A single turn carries every row of the set below to another of its rows. Some are shown first; where does it send the rows asked next?
bage: [  7   3   2   1  -2   8   0   4   1  -7   1   7 -12   6  -3 -13  -1  -3
  12   5  10  -8   7   0   4]
gipi: [ 1 -2  6 -5 -1 -2 11 -5 15  3  6  6 -8  6 -7 -9  7  2  4 -3 17 -2  1  1
  2]
vafon: [ -1   0   2   5   0   3   4   5  25  -5   3  -9  -7  -5  -2  -9  -2   2
   7   2   7   0   0  -7 -12]
funon: [ -4   2   3   4   0  -7   1   2  13   5   8   2  -6  12 -14  -9  -1   1
   3  -1   6  -2  -1   1  10]
toda: [  0   1   2   2  -1  12   3   3   8  -1   4   2  -8  18   9  -8   1   1
   0   0   6  -1   0   1 -17]
Totez: [  6   1  12  -1  -4  11  -4  -4  10  -2   1 -12  -8  10  -3 -12   2  -2
  -5  -1   9  -1  -7  -8   2]
Gorom: [  0  -1   1   1  -2   6   6  -4   7   4   4   6  -1   6  -8  -9   7 -10
   2 -10   7  -9  -5  -6   7]
mibap: [ -1  -2  10   4   3  -2   0   2  13   2 -14  11  -6   4 -12  -6   4   1
   4   6   5   1   5  -7  -2]
Mizu: [  1  -6  -5  -5   3  11  -5   5  11 -10  -5   3 -18   1  -6 -14   4   0
   0   5   7   3   4   0  -6]
popeb: [ -7   5  -5   3   2  12   2  10   5   1   2  -5  -7   7  -7  -9   5  -3
  10  -1   0   1 -11 -11  -4]
zapab: [  8   4  14   3   5   8   5   4   9   4  -5   0  -2   3   3 -12   5  -4
   7   2   4  -8  -1  -7   7]
bar: [  1  -4  -2   4   0   4   2  12  -1   4  -6   7  -6   7 -11 -10  -1   2
   1  -2  -3   5  10  -7  -8]
nila: [  1   3   5   7   1  -1   5  -2  -3   3  -5  -6  -8  -3 -17  -8  -3  -1
   1  -1  11   1   0   2  -4]
nom: [ -2  -7   8  -3  -1   4   8  -1  19   0 -12  -3 -10   2 -11  -7   6   2
   4  -4   6 -10  -5  -1   0]
Sek: [  7  11   1   3  -2  13  -6   5   5   3   2   3  -5   5   0  -8  -3   0
  -3   8   1   6   6  -1 -11]
Zetog: [-1  3  3  4  5  0 -3  1 16  6 10  4 -4 -5 -4 -9  1 -3 -6 -3 10 -5 -1 -6
  7]
noro: [-4  0 13  8 -9  5  4 -2  6  4 -1 -5  0  1 -2 -5 -7 -2 -3  1 10  8 -2 -7
  2]
diz: [ -1   3  12   6   0   1   2   8  11   4   5   8 -10   4  -7 -11  -2  -2
  10   4   7 -11  -1  -8   8]
mipe: [-3 -5  8  1  3  3  3  0 18  1 -2  5 -7 -2 -9 -1 13 -3 -2  4  4 -8 -3 -8
  6]
feru: [-4 -6  3  6 -1 23 -1  8 14 -2  0 -3 -7 18  0 -7 -1 -2  5  0  5 -2  0 -2
 -3]
govet: [ 1 -7  0  0  0 16  6  3  6 -4 18 -3 -9  6  1 -6 -3  0 -6 -2  4 -3  1  1
  0]
rele: [  0   4  -4   2   1   6  -1   0  12  -4  -5   2 -18  12  -1 -13  -4  -4
   3   8  -2  -1   4   6  -7]
zavam: [  0  -3  -1  13  -8   7   3  -2   9  -4  -1   4  -3   6  -1  -4   6  -1
  -6  -3  -6   1   0  -3 -16]
Turu: [  0   0   4   5  -3  -3   0   4   0  -1  14  -5 -10  -4   3  -9   0   0
   4   2   1   0   0  -6   6]
sil: [-10   1  -6   2  -7   8   0  -1   5  -3   3  -2 -13  10  -6  -5  -4  -2
  -2   7   0   4   5   1 -13]
tov: [ 5 -5  7 -2  2 -2  9  1  8 -4 16  4 -9  1 -4 -9 -4  1  6 -1  4 -3  0  5
  5]
Kot: [ -7 -11   9   4   0   5  -1   2  14   9   2  -1  -7   7 -11   1   3   4
  -9  -6  -2   0  -3  -4  -7]
ropar: [  2   3   5   2  -6   4   9  13  11   4  -3  -8   1  11  -9 -15   0  -1
   7  -3  -5  -2   2   0  -5]
noges: [  0   4   4   5  -5  12  -3  -5  11  -6 -10   4  -3   7  -1 -11  -2  -4
   1  -3  -5  -3   7  -4 -11]
Fazo: [ -3  -6   1  -1   1   0  11  11   7   0   8  -4  -9   4 -14  -3  -1   8
  -3   1   8   2 -11  -2  -3]
zem: [ -2   1   4   1   2  14   5   1  13  -2  -4   3  -7  12  -9  -9   0   0
  -4   1   7  -1   0  -2 -23]
zumas: [  3   6  -3   8  -2   7  -1   9  11   6 -10  10 -10   2  -6  -9  -2   3
  -6   3   1  -1   2  -3 -12]
lovor: [  3 -10  10  13  -1   9   3   0  13   3   3  -2  -5   1   0  -7   2  -1
   1  -1  -1   5  12  -2 -13]
Fev: [ -2   3   3  -7  -2   5   7   3   9   1  -1  -3  -9  -8   4 -16  11   1
   3   1   1   6   4   0  -6]
masor: [ -1  -7   3  -7  -1   4   6   6   6   6   7   2  -5   6  -8   2   7   5
  -1 -10   5  -7  -6   0   2]
dinog: [  0   5   1  -6   7   6   7  -2   5  -7  -7  -8 -11   6  -8 -10  -4   4
  -5  -3  12  -5   3  -7   3]

toda goes to rele
Mizu goes to bar
And these:
zem goes to sil
nila goes to noro
Fazo goes to Turu
gipi goes to funon
popeb goes to Fev
mipe goes to masor
bage goes to mibap

A single turn carries every row of the set below to another of its rows. Some are shown first; where does it send the rows asked next?
Ribaf: [  6   5  -6   4  -3   4  -7 -11   5  -9   0   3   5  -5   1  -9  -2  -1
  -7 -10   7   1  -2   2   2  -8   5   4   0  -1  -3   4]
tafug: [ -1  -1   5  -6  -5   3  -7  -7   8   0 -11   2   8   1   6  -3  -2  -2
   5  -1  -2  -4  10  -2  -2  10   2   1   6   0 -13   7]
Votu: [-6  6 -9 -1 -5  8  1 -3 -2  3 -8  0  9  0 -5 12 -4  8 -1  9  1  4  5 -1
  0 -6  0 -6  4 -4  2  8]
Kozaf: [ 5  7  2 -8 -2  2  2  6  6 15  5  1 -1  3  0 -1  0 -7 -3 -8  1 -4 -4 -1
  7  7  7  3  9  3 -1  9]
viv: [ -2  -1  -1  -1  -5  -2  -8  -9  13   5 -10   1   2   5   6   0   2  -8
   9   7 -10  -1   6   3   2   6   2  -2   8   0  -8   6]
bemip: [ 5  4  2 -3 -2  2 -3 11  5  9  2  4  5  3 -8  5 -5 -3 -6 -1  7  0 -1  7
  4 11 12 -5  9  8  4  1]
suve: [ -3   1   1   3  -5   1 -11  -5   6   0  -2   8   5   3   6   1   0  -7
   6   2 -10  -3  10   1  -6   6   1  -1   0  -4 -12   7]
Pefe: [ 1  2  0 -4  4 -1  2  8  3 13 -3 -4  4  8 -2  2  3 -2 -9 -2 -2 -4  6  7
  5 15 12  0  2  0  0 -2]
tipod: [  5 -10   1   7  -1  -7   0   7   8  -3  -3  -4   2  -9  -8   5   2  -9
  -2   6   9  -1   2   8  -4   3   2  -5   7   0  -1  -6]
dez: [  8  -6  -2  11  -5  -3   0   3   9  -3  -2  -8   6  -7  -5  -1   0 -11
  -2   7   3   5  -3  -2  -8   2   4  -7   3   0  -2  -5]
zudad: [  1   4   0   2  -1   0  -2 -13   6  -9   2   3  10   5  -5  -5  -6   0
  -8 -13   0  -2  -4  -5   4  -4   5   4   0  -1  -4   6]
Fusuf: [  0  -6   1   6  -5   2   0  -3   3  -8  -6 -11   4  -6  -9   5  -2 -12
  -2   4   8   2   2   5 -11   1   5  -8   3  -2  -3  -2]
Vupo: [ -1  -1   9  -5   0  -4 -11  -3  10   7  -6   7   2  -2   5  -1   0  -6
   7   4  -5  -5   9   2   2   8  -2  -2   7   1  -4   6]
Vunob: [ -8   6   0 -11  -4   1   1  -1  -3   5  -8   3   5   5  -4   8  -5   5
  -2   4   6   6   3  -1   0  -4  -3  -5   5  -2   8   6]
Von: [  6  -5  -8   5 -10  -1   8  -8  -3   4  -7  -3  -1   3   0  -2   0   5
   1  -4  -9  -7  10  10   2  -3  10  -6   5   1  -4  -4]
zisu: [ -4   8  -6  -7  -3   6   3  -2  -1   0  -5   3   0   8  -8  10 -10   3
   0   8  -1   4   5   0  -3  -8   0  -6  -3   4   5   4]
mazo: [ -2  -2  -8   6  -3   1   5 -10  -5   4  -7  -7  -2  -1   0  -4  -4  -2
  -2  -2 -12 -11  13   0  -3  -6  10  -1   8   1   1  -3]
fefan: [ -1  -4   0   5   1  -1   1  -2   5  -4  -1  -5   2 -12 -10   7   2 -14
  -1  11   6   0   0   1  -5   0   7  -1   2   3   2  -3]
batat: [ 1  9 -3  4 -1 -2 -7 -8  0 -8  5 -6  9 -5 -2 -7  1  0 -9 -9  1  7 -3 -5
  1  0  5  3  3  0 -6  5]
vepo: [-7  4 -3 -9 -5  8  2 -7  3  0 -6  3 11  6 -8  9  1  0 -1  8  4  7  4 -2
 -2 -6  3 -5  5  2  8  5]
suf: [  0  -3  -3   4   0  -7  10   0  -8   4  -2  -6   0  -2   1  -1   1   4
  -5  -6 -10 -10   7   4   4  -4  10  -8   7   0  -1  -5]
Mun: [ 2 -4  7  2  4  3  0  7  3 11  8 -6  6  7 -5 -5  1 -5 -3 -6  4  0 -3  6
  7  5 11  1 -3  6  1  2]
Nudi: [  4   1  -6   4  -2   3   9  -3  -6   1  -7  -6   2   2  -4  -2  -5   2
  -2  -1 -14  -8   5   1   3  -6   9  -6   7  -2  -4 -11]
lakul: [  1   5  -1   1   3  -7  -4  -7  -1  -7   6   3   5   2  -2  -8  -4   3
  -5 -13   4   2  -4   3   3  -4   3   3   2   1   1   6]
riz: [ 7  4  0 -5 -1  4  5  4 -2 11  4 -9  0 11 -6  2  0  2  3 -4 10 -3  2  3
  7  5  8  1  8  0  6  0]

riz goes to bemip
Vupo goes to suf
zisu goes to fefan
And these:
Nudi goes to vepo
suve goes to mazo

